One turn moves each row of this set onto another row. After a few examples, where does it send each row asked below?
k_781: [ 24 -14  10   8 -10  18 -27 -13  40  11  34  40  10 -19  13 -10   9   8
   5  19  10   4   9  -1  -5  -7  -8  31  14]
k_379: [-15  -1  -8 -27  18   7   3 -25 -21   8 -24 -12  28 -45 -23  28  12 -11
  38 -24  21  10 -32  -4  23   3 -11 -24 -25]
k_717: [  5  12   7 -31  13   0  10   0 -33  23 -35   1  52  -8  -1  16  21 -39
  26 -29  -3  19  -9  -6   9  -7  28  12 -20]
k_159: [ 15  -2   6  11  -9  34 -11  -3  15   7  22  31  15   1  -2 -31   6  16
 -11  21  -3   6  11 -22 -25  -1 -11  48  27]
k_267: [-11  12 -24 -21  12   3  24 -18  -3  29 -29   0  51 -30 -32  14   7 -29
  24 -37   5  20 -16 -20   9 -10  -3  -4 -26]
k_290: [ -7 -10   7 -29  15  16  -9  -1 -49  -4 -21 -18  37 -22  14  33  21 -23
  27 -16  13  -7 -35  -1  26  12   7  -2 -12]
k_34: [-11  10 -16  14 -14 -38  -7  16 -13 -25 -27 -34 -31  16 -33 -13  32  -9
  -2 -19 -20   6   9   4 -44 -22  34  19  18]
k_832: [ -5  21  -7  11   2  14 -14  -9  14 -19  22 -16 -34  23  -3 -46  -6   5
 -43   7   6  11  27   9  -6 -41  28   2  -5]
k_275: [  5 -15   2   9 -23  -8 -44   4  11 -10  12  -3 -29  17  36 -14 -32 -21
  25   7   5   0  38  -6 -29 -17 -24 -13 -15]
k_95: [-10  15 -11  13   0  17 -19 -15  24 -21  33 -21 -28  12  17 -38  -1   3
 -41   2  12   4  17   2   1 -41  26  -1  -5]
k_984: [  0  11 -12   7   3   5 -19  -4  17 -24  23 -13 -43  23 -10 -38 -10   7
 -40  13  13   3  25  29   1 -36  18  -9 -10]
k_622: [-12 -23 -26  18 -22 -41 -29   7  25 -31   4 -36 -30 -14   4  22  37 -20
   6 -21   4 -21 -10  16 -13 -16  19   0  13]
k_298: [ -4   2 -13  10   1  10 -26 -10  27 -26  37 -16 -38  10   8 -30  -5   4
 -39   8  19  -4  16  22   9 -35  16 -11  -8]
k_283: [  0 -13 -19  10 -16 -53 -21  19   3 -33 -18 -28 -47   7 -36   9  27  -9
   4  -8  -2  -9   4  40 -24 -15  19  -3   8]
k_968: [ 14  -5 -20 -31  12  -9  24  33 -30  19 -36   9  49  16 -37  15   1 -42
   4 -17  -5   3  -3  20   6   4  -2  14 -18]
k_934: [ 33 -15  26  -4  -5  10 -33 -11  16  -2  21  39 -16 -13 -13 -12   5  26
  14  36  14  10  10  26  -3   0 -12  16   9]
k_305: [  7  -7 -17  -5  21 -19  28  25  -5  29 -39 -10  29  -4 -68 -16   5 -10
  -7 -25 -10  10 -15  17  -2  20 -13  -7 -31]
k_76: [ -2  -3   2  11 -20   3 -33   9 -10 -12  -2  -9 -27  31  25 -32 -32 -15
  17   7  -4   4  42 -22 -43 -15 -22  -1  -7]
k_228: [-12   2 -40 -22  14   7  36   6 -23  16 -35  -3  42  -6 -63   6  -7 -19
   6 -24   1   7 -16  -7  -1   6 -26   0 -16]
k_390: [  5  -9   8   6 -19  -6 -41   8  -7 -15  -1  -4 -38  27  19 -23 -34 -12
  24  12   1   4  41  -3 -37 -14 -24 -12 -13]
k_125: [ -5 -33 -17  -2  20  -8   4  20  -7   6 -21 -28  15 -27 -43   7   9   3
  -1 -15  11 -15 -42  23  20  37 -33 -23 -26]
k_925: [-17 -12   6   0  21   4  -4 -10  -8  12 -18 -37  29 -50  -2   4  28   2
  14 -33  10   0 -47 -13  18  22  -2 -19 -27]
k_623: [ -5  14   3  -1  23  -9  20  -4  -6  36 -37 -20  43 -28 -29 -19  25 -11
  10 -42 -12  26 -21 -18  -4   5  18   0 -31]
k_828: [  0 -29 -20 -30  11   7   4  29 -43  -7 -22  -9  33   3 -21  31   3 -26
   3  -6  12 -23 -29  25  23  25 -22  -1 -10]
k_177: [ -3  -9  -3  14 -24   2 -37   5   9  -8   9  -7 -19  21  42 -22 -28 -24
  17   2   0  -1  37 -26 -37 -17 -22  -1  -9]
k_737: [ 23  -1  21  -1  -2  26 -18  -1 -10  -6   9  31 -12   6 -27 -33   1  35
  -1  37   1  13  12   5 -24   5 -12  33  23]
k_306: [-15 -11 -25 -27  18  11  14  -1 -39  -4 -30 -14  18 -22 -54  21  -4   0
  19 -10  18  -3 -32   9  14  18 -34 -22 -17]
k_36: [-24   1 -23  25 -20 -27 -14   4  10 -24  -8 -43 -14  -5   8  -1  42 -19
  -2 -32 -12  -9  -5 -18 -33 -23  34  22  22]

k_717 -> k_290
k_622 -> k_283
Now find these:
k_298 -> k_984
k_275 -> k_390
k_305 -> k_623
k_934 -> k_737
k_228 -> k_267

One turn moves each row of this set onto another row. After a few examples, where does it send each row asked below?
k_618: [ 18  29   0 -17  20   8  13 -28 -53 -65  29   9  26   9   9 -20  63 -48
  29  -7 -25 -23   9  27 -22  48 -32 -62 -32  11 -39 -15 -35  57]
k_370: [  2  21 -24 -15  66  -5   2  10   0  -5  51  17  33  13  -8 -23  40  13
  30 -18 -33 -35  22  67 -36  51 -42 -60  -6   7 -30 -44 -36  36]
k_197: [ 24  17  13 -25  39 -26  30 -29  -7  -5  45  60  22 -21  36 -25   7   0
  20  21 -13 -75  -7  67  15  32 -14 -40 -10  15 -77 -15 -58  57]
k_371: [ 24  16   5 -26  31 -46   6 -53  -8  -5  -1  30 -18 -42  18 -10  37  -7
   8  33 -39 -10 -18  35   1  -6  -4   3 -62   5 -55 -20 -52  -6]
k_748: [ 16  37   3 -15  20   0  16 -20 -44 -61  37  15  27   8   4 -21  61 -48
  32  -5 -25 -12  17  24 -26  60 -22 -54 -35   4 -30 -23 -27  53]
k_8: [ 11  32  -1  -2  76 -47  29  37 -45 -39  21  20  29  -7  39 -31  37  -6
  30 -14 -16 -45   2  29  -5  13 -23 -39 -30  20 -42 -18  -8  33]
k_171: [ -2  64 -15  -4  37 -19  17   8  -1 -21 -20  15   0  -5 -31  19  55 -21
  41  43 -37 -19 -38  39 -27   0   9   9 -18 -43 -57  16 -53  36]
k_854: [ -8  56 -26 -35  49 -16  -2 -20 -15  -1 -24  -4  -7 -20 -24  -8  34  -8
 -17  39 -29 -46   5  53 -31  -1  23  -4   0  14 -43  11 -35 -14]
k_443: [ 29  33  -4 -29  66   7  -2  -2  35 -26  18  15 -48 -47 -38  -1  24  34
  27  17 -15 -24 -18  26  -9  -8 -25 -20 -36 -17 -20 -12 -27  11]
k_304: [ 12  51 -20 -44  39 -19   7  -2 -17 -18 -22  -7 -21 -19 -35 -24  32   0
  -9  57   0 -68  10  53  -4  -9   8  -2   3  -3 -24  26 -37  21]
k_606: [  6  56 -22 -23  39 -24  30 -27  12 -27 -20  -3 -13 -23 -33   2  48 -26
  37  36 -26  -5  -9  48 -19  -2 -13  20 -22 -34 -40  23 -77  57]
k_378: [ 35   9   0 -32  -1   7   3 -34  -9 -26  40  48 -17 -10 -42  -4  35  -9
  28  42 -27 -57 -34  51 -29  -9  15 -28 -13 -33 -70 -10 -32  18]
k_166: [ 10  24  -5  -2  74 -44  31  35 -41 -33  14  10  29  -9  44 -25  42   1
  27  -9 -22 -56  -3  23   1  17 -36 -45 -38  25 -47 -15 -19  42]
k_484: [ -1  20 -30 -12  63   5   9   5  -1  -2  53  13  30   6  -9 -13  45  10
  24 -20 -39 -41  14  68 -33  46 -59 -68  -5   5 -29 -33 -37  44]
k_295: [  2   5  -7 -19  11  -9  -4 -11  30  -6   9 -22   9 -10  -2  -9  63   0
  -8  42   5 -38 -15  77  -1  -1   3  16  -8 -40 -34  -8 -71  24]
k_813: [ -3  17  -8 -18  22   4 -28   4  34 -29   3 -23   3  -5 -17  11  73   3
  -8  36  13  -9 -20  38  -8   5  12   3 -20 -14 -32  -8 -54  10]
k_697: [ 10  40  13 -27  58  -8  15 -54  20 -16  44  34  -7 -38  19 -17  15   5
  18   6 -11 -15  11  47  18  57 -53 -40 -31  29 -25 -15 -66  58]
k_539: [ 30  47  21 -19  44  17  24 -10  -3 -66  41  49 -16 -28   3 -22  11  -1
  39  16  13 -59  -9  34  21  34 -28 -57  -4   0 -40   4 -40  75]

k_171 -> k_813
k_618 -> k_484
k_295 -> k_304
Now find these:
k_370 -> k_8
k_378 -> k_443
k_197 -> k_539

